These views show one set of named points, seen from different sides, and a view may be mirrored.
A view may leave some points out. In some views, one point has been moved. Which views, in the order they come, and which point in each? Write - if no view has one.
Scene 1:
panel a:
  kitur [-103    0  -30   65  -60   36  -74   63]
  bufes [-87 -28 -52  51 -75  30 -92  87]
  zupos [-113    3  -18   52  -72   37  -83   73]
  did [-100   -6  -29   48  -76   53  -79   81]
  feli [ -87  -28  -23   50  -67   25 -108   77]
  sada [-89  -3   2  60 -61  50 -90  58]
  tonaz [-101  -11  -38   61  -71   36  -72   63]
panel b:
  sada [ 25  22  -9 -32 -25  20  38 -20]
  zupos [ 37  21 -31 -16  -6  33  33  -3]
  baga [ 24   9 -19  -9 -37  25  41 -18]
  feli [ 43  -6 -31 -15  -9  31  44 -41]
  kitur [ 48  26 -27  -7 -24  23  43  -3]
  did [ 39  11 -39 -25  -3  19  49   1]
  bufes [ 62  -6 -48  -9  -2  20  59 -25]
  tonaz [ 49  25 -35  -6 -17  25  57  -8]
panel c:
  baga [-29  10  13  16  15  22   0  24]
  zupos [ -9  23 -15   4  35  18   3  27]
  kitur [-33  31  -9  16  11   8   0  33]
  bufes [  5  30 -14  -8  -3   0  18  21]
  feli [  4   9  -2 -10  11  11   0  18]
  tonaz [-29  30 -11  11  15  -1  12  27]
panel d:
  bufes [-33  61 -49  33 -48 -70  41 -35]
  baga [-37  34 -33 -22 -35 -75  44 -22]
  tonaz [-28  45 -43   8 -35 -95  59 -30]
  did [-37  27 -51  14 -46 -96  38 -35]
  kitur [-28  41 -32   1 -29 -96  52 -32]
  sada [-40  32 -53 -22 -25 -90  31 -21]
  feli [-39  61 -54   1 -45 -66  31 -33]
  zupos [ -34   38  -44   -7  -44 -102   38  -45]
panel e:
  sada [-78 -26 -20 -36  20 -15 -23  21]
  zupos [-43 -39 -31 -30  14 -17 -18  12]
  did [-53 -48 -30 -11  23 -27 -21   5]
  baga [-73 -23 -42 -39  26 -23  -9  26]
  feli [-74 -41 -50 -26  25  -4   1  -8]
  bufes [-58 -57 -48 -12  43 -19   4 -15]
  tonaz [-50 -49 -28 -33  33 -31  -2  10]
Views with a point moved: panel c
  moved in panel c: zupos
